Rows are one point carried round by a steady rotation, each followed by how many steps it has turned.
The counts run from 0 to 689.
[122 118 104 101  94 145 138 125 115 156 150 140 165  94 111  90 136 128
 165 158  88 133 101 188 158 122 150 150  95 146 143 103 123  88 102 102
 157 104 105 114 101 120 107 128 175 130 140 141 126 146 125 101  94 148
 125 134 104  81 134 143  93  83 146 158 153 116 136 102 128 145 180 192
 120 120 178] : 536
[103 114 116 112  97 136 151 116 119 143 138 135 168 107 123  97 128 120
 162 123  69 136 100 169 157 114 145 137 111 131 154 109 137  79 112 102
 188 110 117 121  93 128 114 113 186 142 138 139 128 142 129 125 100 140
 176 140 108 110 132 145  98  76 157 153 124 130 140  82 135 127 198 159
 130 143 183] : 525
[115 101 120 113  94 125 139 109 114 129 151 140 149 109 108  94 127 128
 164 144  80 140 107 165 167 102 169 146 113 138 139 111 105  89 114  84
 165 111  89 113 112 140 104 129 167 144 147 159 127 155 148 113  87 133
 151 141  84 104 139 126 101 103 145 148 133 121 136  96 144 114 180 193
 136 118 202] : 514
[ 99  80 133 118  95 130 128 130 116 139 123 127 172 123 121  80 150 127
 143 143  61 168  99 175 121 107 146 166 116 141 159 125 106  88  99  88
 165  98 127 116 121 125 122 140 167 129 135 139 127 136 145 132  99 138
 177 158  79 129 116 125  83 100 144 162 126 127 133  99 113 119 190 168
 156 138 170] : 205
[103 114 117  97  98 145 152 124 112 161 144 137 171  95 111 112 136 130
 168 127  71 133  92 192 142 122 141 145  96 126 143 103 135  75 112 103
 170 104 127 136  98 114 125 133 180 132 135 141 124 141 105 113 107 149
 156 127 112  94 133 149 101  76 148 161 135 114 145 103 132 145 199 158
 131 138 178] : 96
[119 127 106 108  75 131 144 131 122 172 136 147 168  87 100 121 138 134
 158 126  85 145 102 182 144 132 142 152  91 123 143  93 127  70 107 107
 161  92 132 137  89 113 112 128 168 136 122 139 131 145 105 105 109 146
 141 114 111  88 128 143 110  82 146 158 127 120 148 107 153 144 200 177
 127 125 178] : 99
[100 119 118 150  69 121 126 140 113 159 137 160 160 115  90 104 139 138
 138 148  86 152  97 155 135 102 159 172 104 143 138 111  95  95  97 101
 136 111  84 116 125 118 109 114 168 136 144 156 133 149 142 111  97 139
 154 115  78 110 127 129 101 116 138 153 114 111 132 112 159 134 167 172
 153 125 219] : 572
[119 101 123 118  72 138 125 101 147 135 151 138 170 113 112  93 133 117
 163 167  85 143 101 174 145 108 149 151 110 140 172 141 112  99 112  91
 155 109 103 114  99 125 112 135 174 127 154 156 128 137 141 127  91 137
 143 163  83  97 123 140  76 101 127 150 149 141 132  93 124 124 187 183
 132 123 169] : 458
[113 111 120 112  92 136 132 151  98 170 138 144 171 110 112  80 152 144
 138 153  85 159 108 174 141 116 149 174  98 145 140  85 102  82  88  95
 148  95 107 103 132 114 112 122 160 136 126 133 130 145 141 101  99 142
 144 118  93 102 117 130  97  96 158 164 130 101 139 111 128 135 175 176
 138 115 185] : 130
[152 114  93 112  70 129 132 125 141 146 119 160 168 120 101 104 138 110
 150 143  75 145 125 169 124 135 138 142  99 131 157 115 134  80 115 101
 151  97 122 122  67 122 108 110 186 143 138 157 119 162 131 106 106 146
 155 113  98  98 143 135  87  90 129 140 134 112 137 103 148 142 180 192
 116 131 172] : 13
[124 117 121 109  93 134 143 124 101 150 152 143 164 126 101  99 152 132
 165 158  89 141 107 155 143 107 169 157 109 129 147 124 101  81 102  97
 139 100  90  97 104 132 107 136 167 137 143 166 140 128 146 129  88 129
 168 134  77 107 120 142  83  96 145 143 131 127 130  81 109 129 162 184
 139 130 199] : 369
[ 94 130 109 132  67 112 146 118 115 163 137 146 163 116 100 108 149 118
 145 143  91 160  91 146 148 115 164 160 121 123 160 125  99  77 114 107
 157  93 106 117  99 123 101 119 165 138 132 147 144 130 130 125 107 143
 168 131  83 104 112 147  91  88 163 154 122 145 134  76 129 118 186 161
 142 130 192] : 374
[116  85 124 110  92 122 132 113 134 139 128 136 169 120 119  70 136 129
 136 135  68 170 110 164 132  95 146 155 116 125 172 121 118  87 113  91
 179 121 123 116 103 135 124 119 165 138 144 147 117 147 153 126  93 126
 183 138  94 126 130 119  82  94 141 162 120 122 144  89 130 121 186 171
 137 122 178] : 437
[ 87 107 138 123  88 131 131 132 116 158 146 138 160 119 112  91 136 138
 142 123  69 161  96 165 143  89 150 155 108 130 162 105 117  79 104 101
 173 115 110 120 123 121 122 122 167 141 139 152 125 132 142 120  98 127
 188 132  94 125 124 134  97 106 149 159 120 121 149 102 133 127 188 136
 156 139 208] : 580
[115  88 118 141  71 131 132 154 122 142 109 145 181 126 116 107 153 123
 127 134  78 163 120 177  89 116 147 161 101 142 159 106 101  72  83 101
 156 100 139 117 118 133 118 139 175 127 130 159 124 136 137 129 111 134
 168 121  81 130 113 130  98 114 134 158 105 126 143  92 127 123 191 186
 148 129 159] : 641
[105 107 105 130  83 115 141 108 115 132 135 145 147 107 104 102 122 117
 155 135  82 144 103 157 161 106 169 153 121 135 140 117 106  87 122  93
 167 113  90 118 102 142  97 118 166 141 139 152 129 157 143 110  93 141
 150 133  82 107 141 125  97  97 152 155 124 123 133  93 156 118 179 191
 137 122 203] : 516
[129 104 117 103  81 122 129 138 122 146 128 155 154 116  99 102 139 127
 153 120  65 156 114 163 152 127 147 153 107 134 131  83 112  74 109  82
 157  77 116 127 113 117  98 119 160 155 111 147 128 165 139 100 110 143
 154 124  93 106 134 125 109 100 149 144 132 104 147 119 167 119 189 176
 134 122 191] : 506
[ 97 120 103 170  65 139 132 149 123 156 118 144 172 102 112 123 134 120
 145 136  82 146 106 182 121 118 138 158  90 154 157 114 115  88  84 123
 163 110 118 116  96 117 123 121 194 124 136 148 128 126 114 115 109 134
 157 132  88 120 119 140 104 104 141 159 115 139 126 100 147 147 189 171
 148 143 179] : 552
[106 122 105 143  56 114 143 103 138 163 138 144 161 104  91 120 138 120
 154 144  89 156  98 166 134 111 158 154 101 114 171 135 106  77 120 114
 155 110 118 134  71 125 115 128 162 129 138 158 131 132 118 120 103 125
 166 132  84 111 120 134  89  99 136 154 123 145 140  86 137 138 181 167
 149 120 183] : 606
[ 97  91 111 150  74 125 139 138 119 128 107 154 166 121 109 113 124 113
 140 121  61 153 114 169 112 115 147 156 110 147 135 103 113  82  99  93
 166 104 119 133 109 128 123 119 187 132 124 148 120 160 131 114 114 145
 168 122  81 126 132 121 108 104 139 149 104 112 137 110 165 123 192 178
 158 137 183] : 496
[123 123 111 115  64 126 127 128 124 145 140 154 147 119  90 118 131 112
 163 122  84 141 107 168 156 113 168 137 104 127 144 114 116  66 107 107
 149  95  99 132 104 131  74 140 167 148 130 182 136 134 139 116  95 134
 149 134  83 108 143 146 102 121 133 140 143 134 145  94 145 124 177 184
 141 125 201] : 80
[ 99 115 134 135  85 132 120 147 107 154 142 141 154 131 105 104 143 133
 151 127  67 156  99 167 134  99 151 154 106 139 152 119 110  80  96 107
 155 109 101 110 123 123 109 130 173 141 142 176 129 120 143 129  91 123
 191 136  78 128 132 138  97 124 137 151 124 122 133 103 128 134 174 149
 158 152 213] : 577
[126 130 115 138  48 120 121 137 139 161 143 151 179 108  89 137 157 132
 137 147  98 150  97 167 115 124 147 159 103 135 162 121  95  82 104 107
 134 100 112 107 107 115 109 128 176 138 144 178 131 134 121 127 102 146
 145 118  81  89 122 156 108 117 125 146 119 136 128  96 150 130 193 176
 122 132 183] : 398
[123 114 115 106  77 126 123 108 136 149 148 137 168  99  98  97 140 126
 158 159  71 142  88 167 156 127 139 154 111 138 155 131 120 107 125  89
 145  98 103 118  94 110 110 118 173 140 145 144 124 155 126 114  94 153
 136 147  89  76 137 144  87  90 137 147 148 121 126 114 148 131 189 176
 119 137 191] : 20
[121 112 110 123  78 135 132 143 123 161 126 158 160 128 105  94 137 122
 144 119  77 167 129 179 120 106 150 147  86 123 162  97 127  53  96 116
 167 104 127 128  91 130 109 126 168 140 123 166 122 135 143 109 107 115
 183 109  98 131 130 122  91 111 139 152 128 118 159  98 130 143 172 167
 149 123 186] : 586
[134 122 105 129  51 114 110 124 149 147 123 136 162  99  98 117 137 116
 156 145  72 149  88 168 148 134 140 155 109 139 166 140 121  96 116 109
 148  93 115 128  82 117  92 126 169 140 136 161 131 135 125 120  98 137
 139 155  84 100 134 144  97 110 124 153 134 146 122 103 156 130 194 184
 127 139 178] : 24
[115 111 111 127  72 144 140 141 126 140 119 169 166 135 106 106 126 109
 153 120  69 147 136 164 126 118 145 141  91 142 134  88 124  67  88  97
 166  89 108 129  97 125 111 112 186 141 114 152 131 154 143 102 119 140
 176 112  94 124 125 126  96  98 145 135 130 112 148 109 155 131 179 170
 150 130 185] : 68
[131 106 112 130  57 146 127 139 146 142 122 162 188 115 104 120 137 115
 151 146  73 141 120 178 110 141 127 149  86 146 147 104 122  84  90  96
 141  84 126 130 101 106 119 128 190 129 127 152 126 156 119 115 121 151
 141 127  93 100 119 142  99 100 121 135 134 118 135 117 154 135 194 186
 132 128 160] : 475
[120 105 123 102  95 154 136 132 114 142 149 156 156 136 108  93 134 119
 172 135  69 136 127 182 141 116 151 139  90 143 135  90 124  71  97  92
 154  92  94 116 107 122 110 130 180 143 125 162 127 148 142 102 101 140
 163 127  92 103 133 131  90 100 144 130 158 103 143 118 128 135 171 170
 145 130 191] : 72
[ 91 109 139 124  90 133 126 139 112 157 145 138 161 124 109  91 139 135
 143 121  67 160  96 169 139  91 153 152 110 132 157 108 117  80  99 102
 167 115 105 117 124 121 117 128 171 144 143 160 124 130 144 125  95 125
 191 135  88 126 127 138  97 110 143 156 125 123 142 101 131 129 185 138
 155 146 211] : 579
[137 100 133 111  92 125 115 138 115 147 149 141 165 125  99 101 157 148
 151 157  64 153 107 173 121 115 145 166 104 139 147 117 103  92 108  82
 128 100 103  93 116 122 127 129 166 145 148 171 116 156 144 118  89 129
 173 132  77 100 135 128  91 114 126 143 132 102 122 124 135 135 169 176
 133 139 197] : 424
[131 121 104 108  78 147 134 147 114 162 132 151 181 126 106 103 155 117
 145 149  98 145 114 189 105 128 148 149  94 137 157 110 115  68  96 114
 134  95 126 114 102 122 103 142 184 132 140 167 129 130 125 116 101 151
 144 107  96  93 131 157  87  98 138 148 143 119 135  90 105 145 170 184
 121 129 164] : 389
[100 100 124 139  75 138 123 152 116 131 109 143 165 133 116  97 126 109
 150 117  66 150 109 166 132 105 153 152 109 146 142 115 122  80  83 101
 164 100 108 132 123 130  90 137 186 134 133 162 137 125 149 131 101 137
 167 146  78 143 133 140  95 117 135 154 118 126 135  98 136 122 181 176
 161 147 191] : 59
[132 125  92 125  76 137 145 131 129 152 123 150 166 106 110 113 133 112
 163 132  82 141 126 181 144 133 142 138  88 139 155  97 133  66 102 117
 174  93 125 122  70 128 107 117 183 138 119 150 131 139 120 103 113 135
 159 120 105 109 126 136  99  88 148 147 133 128 141  90 143 144 192 183
 126 128 165] : 530
[104  97 111 138  79 116 128 143 122 136 102 131 169  95 113 109 132 124
 135 118  58 154  90 173 127 123 139 162 117 140 143 115 123  94 109  95
 171 113 134 132 109 127 115 117 183 135 139 138 121 153 121 123 105 151
 154 132  91 119 142 133 110  96 138 170  96 118 127 108 168 127 205 184
 134 145 184] : 264
[126 122 105 122  58 112 115 114 144 152 133 137 163  97  94 108 138 123
 155 152  75 147  84 162 156 134 141 156 111 136 157 136 117 100 123 100
 146  94 107 126  89 111  99 116 167 139 139 149 129 151 124 113  97 150
 134 148  86  87 135 145  92  94 136 152 138 133 126 111 157 131 193 183
 122 136 185] : 22
[ 90 111 125 130  74 123 135 133 127 167 134 149 160 117 107  89 135 130
 132 116  75 172 100 163 139  92 146 154 105 126 162  99 117  70 105 104
 177 112 118 128 112 121 118 111 163 139 129 145 124 141 142 114 105 125
 184 120 100 126 123 125  99 100 150 163 117 122 155 102 143 128 190 141
 154 126 199] : 582
